One hidden turn or mirror swaps the rows below in pairs. Which row is each named row swapped with?
Fonuk: [ 12.1  11.5 -13.2  14.3 -13.0   9.4  -7.1  -6.1 -11.1 -11.2  -1.1  19.2
  -9.4  -9.1  -2.6  10.8  -9.1 -11.1  18.8 -14.3   3.3  12.5   3.1  10.4
   7.9]
Resal: [  5.2  13.5  -3.5  14.0   1.7  12.7 -14.3   9.2  -4.5  -6.1   3.5  22.7
  -9.1  -3.6  -6.8   0.3 -18.9  -6.0  11.1  -5.3   5.1  13.7   1.6  13.3
   4.9]
vev: [ 17.4 -16.1 -17.9  -7.1  10.8   2.5   2.3   1.5  22.8  -1.7   8.3  -3.3
 -12.7  12.9   6.1   6.6  10.3   2.1 -13.6  16.0  -2.0  -2.7 -12.9 -10.1
 -23.4]
Kegi: [ 11.1  15.7  -2.3   8.9  -4.0  11.7   4.2  -6.0  -6.1  -7.1   0.6  19.1
 -17.8  -8.5  -4.1  10.2 -21.7  -1.4  14.5  -9.7  -1.0   7.0   0.9   3.6
  17.3]
Fuga: [-22.4  -7.6   3.3 -12.8 -15.5  -7.5   7.5   6.5  -6.1  15.8  12.1  -0.2
  14.7   5.1   7.3   1.6   9.9  12.5   4.9   7.6   9.6  -7.9  23.3  -8.1
  15.7]
guset: [ 17.6 -16.9 -30.2   0.5   6.6   5.1  -3.7   0.2  21.9  -7.9   2.8   1.2
  -9.7  -8.4  11.4  13.6   5.0 -10.1  -3.9   5.3  -0.2   7.3 -10.8   1.5
 -27.9]
fiz: [ 12.8  13.2 -13.1   3.1  -9.3   4.8   2.1  -4.1   0.7  -9.2  -3.2  18.9
 -18.8  -7.5   2.7  -5.0 -18.3  -2.3  13.8 -14.1   1.4   7.7  -8.0  17.3
  13.2]
nuko: [-24.5 -14.8  -0.1  -6.5 -10.4  -6.2  11.1   4.6  -6.1   9.7   9.9   5.1
  13.4   4.2  17.0   3.3  22.7  13.1  -0.4   8.4   4.2  -1.1  21.2  -3.9
  11.7]
Redeb: [-30.0  -1.9   5.8   0.2  -5.1 -11.8  14.7   7.3 -10.0  11.1   8.9   6.4
   9.2   1.0  14.1   3.4   9.2   3.9   6.1   2.4  -1.9  -7.5  23.7  -0.8
  12.0]
roluz: [ -0.8  -5.3  -1.5  -9.0   4.2 -12.0  -8.6  16.3  17.7 -20.2 -19.2   3.4
  -9.4  -5.0   8.3  -0.5  18.4  10.8  -3.9 -23.8   8.7  -4.5   0.9   4.0
 -18.4]
pud: [  2.9 -10.3  -6.3  -4.2  -1.4  -7.0  17.8  17.0  15.2 -20.8 -18.4   6.3
  -0.6 -10.0  16.9   8.8   5.7  21.6  -1.8 -13.7   7.2 -12.6  -8.8  13.2
  -9.6]
tepos: [  2.2   3.1  -3.7   9.6  -7.4  -4.9  -4.5 -19.5  -7.5  12.0  -6.0   4.3
  -9.1 -15.5 -11.8  -5.4   7.4  -8.4  -9.2  -8.5   2.7 -25.6  18.4 -13.1
 -16.1]
lor: [ 10.1  -6.8 -20.1  -5.1   8.7  -2.1 -11.3   4.3  18.6  -4.9   2.8   2.2
 -16.5   7.4  13.3   5.4  11.3  -9.0  -6.1   5.3   1.4  18.4 -22.2  -7.2
 -16.4]
pova: [ 22.3 -14.5 -11.1  -5.6 -17.2   6.9   8.3  -7.6  -4.2  12.2 -20.8  -3.8
  19.1  12.7  -5.8  -0.6  -3.9   4.6  20.2   5.3 -11.3  21.2   4.3   1.4
  -0.7]
siseb: [ 19.2 -14.6 -12.0   0.8  10.3   3.0   0.9  -7.5  19.3 -24.5  17.5   4.8
  -0.8  -5.6   9.7   8.5   0.5  -0.2  -6.8   6.3   3.5   4.0  -4.7 -16.5
 -26.7]
Vil: [-20.4 -13.0   7.1   0.8 -14.0  -9.1   9.6  13.2  -4.9  15.1  14.2   3.3
   5.1  10.0   2.8   5.1  23.7  15.3   6.8  13.2   5.2  -8.9  21.3  -8.0
   4.5]
bulu: [  1.2  -6.6   4.7 -14.6   6.2 -16.4  18.1  17.2  11.2 -14.2   8.0  -0.5
  -3.9 -11.8   9.1   0.1  12.5  15.4 -14.3 -15.9   4.6 -12.4   5.8  -3.2
 -22.7]
big: [ 18.0   8.5 -12.5   6.2  -0.5  -4.6  12.6 -11.1  -9.4  13.3  -4.3   3.7
 -11.9  -5.3 -16.2   0.6  -0.4   8.5  -7.8  -5.1   0.4 -29.3  24.2  -6.9
 -18.7]
Fibo: [-19.3 -14.4   4.7   3.2  -8.6 -13.9  12.2   4.0 -10.8  18.8  -3.2   3.7
   2.7   0.1   5.9   5.5  17.8   8.8   9.2   0.8   4.2 -14.2  30.8   8.2
  10.0]
rofo: [  3.5  13.5 -10.2   5.9  -2.3  -0.1  -2.2 -10.9  -8.8   1.8  -9.2  -4.8
 -10.9  -6.4  -9.8  -7.3   7.4  -0.4  -6.5  -5.6   7.0 -35.2  17.4  -6.7
 -19.2]
Zetam: [ -5.3   1.2   8.8 -10.2   3.6 -12.2   9.7  25.9  10.8  -8.9  -7.2   2.2
  -7.4   2.1  10.9   2.9  13.4  15.0  -5.3 -23.8   7.2  13.6  -6.0  -2.9
 -16.7]
Fifip: [ 16.5 -13.3  -3.4  -1.1  -7.4  15.2   8.8  -5.7 -11.3   8.2   6.0  -7.3
  17.3  14.8  -7.4  -6.2  -7.5   2.0  21.4  18.6 -11.6  21.3  -2.6   1.0
   3.1]
dipag: [ 19.2 -12.2 -10.1  -0.7  -2.6  10.4  10.2 -13.8   2.6  19.0  -7.0 -12.2
  18.6   7.3 -10.9  -3.8   2.6   7.6  24.9  12.1  -7.2  18.7  -0.6   7.8
  -2.4]
pili: [ -5.4  -9.9   9.2  -2.3  -2.1  -1.3  21.0   1.7  29.1 -19.2  -3.7  -5.2
  -8.0 -11.1   2.4   3.6   4.9  18.9 -13.6 -13.4  15.5 -13.8   4.8  -2.6
 -18.7]
Ven: [ 22.2 -14.1  -6.9  -3.6  -9.2  -3.2   8.9 -13.9  -4.2  15.1  -8.8  -8.8
  16.1  11.4   8.0  10.6  -4.4  -8.5  19.6  14.4 -11.6  14.5   2.8  13.5
   4.8]
zufi: [ 11.1 -23.4  -5.6 -13.3  -9.0  11.1  14.9 -12.3  -1.3   9.3  -9.8 -13.1
  21.1   8.5   1.6   3.0   4.9   5.1  16.7  12.2  -6.9  24.0  -1.3  11.2
  -5.8]
gib: [-25.2 -12.3   0.6  -1.7 -12.1  -9.0   9.6  10.6  -5.2  24.6   7.7  -0.5
   2.6  -6.3  12.3   1.8  15.9  10.7   1.5  10.8   2.4  -2.7  21.9  -8.2
  15.1]
pori: [ -6.8 -16.6  19.4  -6.6   5.3  -0.5   8.6   6.7  23.3 -11.0 -12.2   3.6
   0.6 -14.7   4.9   8.0  -6.3   6.4  -4.2 -21.2   7.3  -1.0  -7.9   7.9
 -22.0]
pil: [ 12.5 -19.8  -8.6 -16.5  -9.7   4.5   8.8 -13.5   1.8  17.6  -9.3  -8.0
  16.8   8.4  -2.6   7.2  -7.7   1.4  24.8  16.7  -4.5  13.7  -0.2  10.6
   4.4]
geku: [-25.2  -4.6   3.3  -4.3 -19.7  -6.4  13.9   0.6  -5.9  11.5  17.7   3.6
  -0.7   1.6   3.3   4.8   5.7  29.7  11.0  10.2   6.5  -7.5  22.8  -5.2
   9.0]
voza: [ 10.2 -27.7 -24.6  -4.2   6.3 -13.2   3.3  -4.5  18.5  -9.4  10.9   3.0
 -12.1  -3.4  10.2   5.4  10.7  -5.2 -11.0  17.9   0.8   3.5  -7.3  -9.5
 -22.3]
batu: [ 10.5 -24.1 -18.5  10.6   2.4  -1.9   9.7 -11.3  28.7  -8.9   9.3   5.6
   1.0  -4.7   4.8   0.5   7.5  -3.1  -9.0  18.0   7.1   1.7  -6.9  -2.2
 -28.3]
ber: [-21.9  -3.6  13.1  -0.6 -12.8  -3.7   3.2   8.7  -9.7   7.8   6.5  -2.5
  18.1   5.9  -0.1   1.4  14.9  21.6   6.8  11.6  11.3  -9.9  21.4  -7.6
  10.5]
niz: [  5.8  11.0 -13.6   8.7 -15.6   1.4   1.8 -15.5 -17.7   0.1  -4.1   5.7
  -4.9  -5.9 -22.6  -2.4   5.2   5.0  -4.4  -7.2  -1.3 -24.0  16.6 -17.9
 -13.2]
Mopa: [ 15.9 -22.6   2.4  -6.7 -15.9   3.3  17.2  -5.5   5.0   9.4  -7.4  -7.3
  12.1  13.8   1.0   2.4  -5.8  -4.5  21.1  11.5 -13.7  17.4  -0.9  15.8
  -2.3]
Binu: [ 12.0  -3.6 -20.7  -1.1   6.8   2.9  -7.9   2.3  23.2 -10.6  16.8   8.9
  -2.8  11.1  13.5   6.3   5.3   7.2   4.6   6.8   7.1  19.4 -18.7 -11.4
 -15.4]
Lek: [  2.3   6.5 -13.1  11.6  -7.3   2.8  -1.4 -14.2 -10.1   4.6   2.1  -0.4
  -3.3   0.4 -20.7   0.0   1.4  -1.2  -9.2  -5.1   4.2 -28.9  19.8 -20.1
 -16.7]
loro: [ -9.7 -10.6  14.1  -6.9   2.3   3.1   7.2  20.6  28.2 -14.2  -3.4  -1.5
  -9.2  -2.6   9.8   9.1   4.1   9.0  -9.5 -18.0  15.4  -2.3   2.5  12.9
  -7.4]
temo: [ -0.7   5.3  -9.2   3.3  -6.1   2.1  -2.8 -12.7  -7.5  12.4   9.1  -0.7
 -12.6 -15.4 -26.2   4.9   3.6   1.0  -6.7  -5.9   8.4 -21.9   9.5 -19.8
 -18.9]
Lik: [ 14.5  -5.0 -26.6  -2.4   6.4  -5.7  -2.0   4.9  16.1  -0.9  19.9   1.9
  -8.0   5.7  17.1  -6.0  17.8   9.8  -6.0   8.6  10.9  -0.7 -12.9 -10.0
 -20.5]
zup: [  3.2  12.4 -17.3   9.9  -9.9   4.0  -6.9 -10.9  -8.9  12.9  -3.2  -5.5
 -13.8  -6.3 -24.2  -8.0   5.0  -3.3  -3.6  -2.7   6.3 -23.8  16.7  -9.9
 -12.1]
Zana: [ -7.2  -2.0   3.0  -8.7  -2.4   3.0   5.6  20.8  18.5 -19.1  -3.1   4.1
  -6.1 -11.2   3.4   0.5   8.0  25.1 -15.8 -22.4   5.3  -7.2  -0.4  -9.5
 -13.4]
Pav: [  9.0 -17.2  -7.1  -8.1 -18.4   2.0  -0.3 -14.6   1.1  21.8  -5.9 -12.5
   6.2   9.2  -3.2  -1.1  -8.9  -5.3  17.0   5.9 -14.8  22.8   1.0  14.0
  -2.0]
dobu: [ 19.8  12.8   1.0  12.3   4.7  17.6  -9.2  -4.8  -0.2 -10.2   0.5  19.0
 -13.0  -8.4   1.8   7.9 -11.9  -2.8  14.8  -9.9   4.1  11.8  -5.8   0.1
  11.8]
rik: [ 14.6 -20.6 -13.2  -2.6  13.2  -1.1  -9.6   5.9  22.1  -9.8   5.2   9.1
  -1.4  -9.2   2.6  -0.5   8.2  -1.2  -0.3   8.0   4.0  15.8 -20.1  10.9
 -21.5]
keb: [ 11.3 -17.9 -14.2   5.7   6.3   4.4 -11.1  11.2  12.1  -2.8  15.7  -3.7
  10.6  -6.2   3.6   9.3  11.6  -5.8 -15.3   2.4   4.4   6.1 -15.7 -19.1
 -23.6]
koba: [ 10.3  13.0 -13.7   5.3  -4.9   7.2   0.4  -6.6 -10.9   7.0  -3.5  -8.3
  -0.7   0.4 -17.2  -1.0  -9.8  -5.5 -12.9   2.3  -7.5 -20.7  18.7 -13.5
 -23.3]
zes: [ -9.8 -12.1   6.2  -8.4  -3.1 -12.1  11.6  -0.4  28.0  -9.3 -13.8  -2.1
  -0.4  -3.9   5.0   6.0   6.0   8.6 -10.5 -24.1   7.2 -16.3   9.9   0.6
 -26.8]
Zako: [-23.8 -13.5   8.4   2.1 -11.6  -9.4  11.2   0.4  -0.9  16.2   6.3   6.7
   6.4   7.0  10.5   3.5  20.2  11.4   7.1   4.6  -2.1 -11.6  24.9  -6.5
  15.7]
Kos: [ 14.4  17.6  -2.0  10.5  -3.3  16.2   0.6  -1.0  -2.4 -10.7   4.9  23.4
 -20.8  -7.8  -3.5   6.9 -16.2   1.1   9.7  -5.5  -0.5   5.7   1.6  15.5
   9.5]
gab: [ 18.8  20.6  -5.8   6.0  -3.6  11.2  -1.3  -3.3  -9.1 -13.4   0.1  15.9
 -14.7  -7.2   1.3  -2.1 -12.2   5.6  24.3  -5.5   8.1  15.0  -5.6   4.9
   3.7]
remu: [ 12.9 -12.9  -5.0  -5.1 -10.3  13.9  12.1  -6.8  -2.4  10.3  -1.9 -17.4
  16.5  15.7  -2.3   1.1  -2.3  -0.2  30.0  13.0  -6.2  19.9  -2.0   8.9
  -5.0]
geg: [ -3.6 -12.3  10.2 -12.2  -3.1  -6.6   6.3  22.8  18.2 -20.7  -7.3  -4.2
  -6.8  -8.2  -0.1  -3.0   7.0  20.5  -4.2 -20.2  13.9  10.2  -3.3   1.7
 -12.3]
ferup: [ 11.4  15.6  -8.5  16.0  -0.5   9.1  -6.2   6.7   3.3  -1.4  -5.5  26.0
 -14.0  -9.4   0.3  14.2  -7.6   8.2  13.2  -7.3   6.3   6.9  12.3  11.6
  16.7]
dapud: [ 19.3 -16.0 -10.0  -4.5 -17.0   1.6   9.0 -17.4  -2.0  11.6  -8.9 -10.5
   9.1  12.9 -13.6   7.0   0.6  -1.3  20.4  12.6  -9.5  25.4   3.1  11.2
  -3.8]
Fuv: [-25.2 -10.1  -2.4   4.6 -16.8  -5.3   9.2   5.9 -12.4   6.2   8.8  11.9
  12.1   1.7   9.4   9.1   8.1   7.8   8.3  10.9  10.3  -5.6  33.9 -10.5
   4.4]
samo: [-27.4  -3.9   7.3   1.3 -20.5 -13.0  10.4   5.2  -9.1   0.9  12.3   6.1
   4.2   7.3   2.1   3.9  11.6  12.6   1.1   6.9   3.6  -3.3  26.2  -4.8
  14.2]
buba: [ 13.3  12.2 -11.9  12.7  -4.0   9.2  -5.1  -1.4  -4.1 -10.0  -9.0  20.7
 -12.3   2.4   0.7  12.3 -14.8  -1.3  20.4 -16.1   4.3  12.6  -0.9  11.3
  12.8]
tugor: [  8.2  12.8  -9.4   6.6  -6.4   5.6  -5.2  -8.2 -10.7  12.7  -0.6  -2.6
 -16.6  -6.4 -21.5  -1.8   7.3  -4.0 -11.9  -4.2  -0.6 -23.6  18.3  -3.4
 -20.1]
rera: [ 10.1 -17.5  -6.0  -8.7 -11.6  12.6  19.6  -6.4  -0.5  14.3  -9.8 -16.6
  12.3   1.6  -1.1  -3.6  -8.8   5.6  20.1  19.7  -8.2  18.8  -2.4   9.9
  -1.3]

niz is swapped with Fonuk
fiz is swapped with temo
koba is swapped with ferup
Fuga is swapped with pil
roluz is swapped with siseb
Zana is swapped with guset
Lik is swapped with pori
bulu is swapped with rik
voza is swapped with geg
Ven is swapped with ber
pili is swapped with lor
batu is swapped with Zetam
keb is swapped with pud
vev is swapped with loro
dobu is swapped with rofo
Redeb is swapped with dipag
remu is swapped with Zako
pova is swapped with Fuv

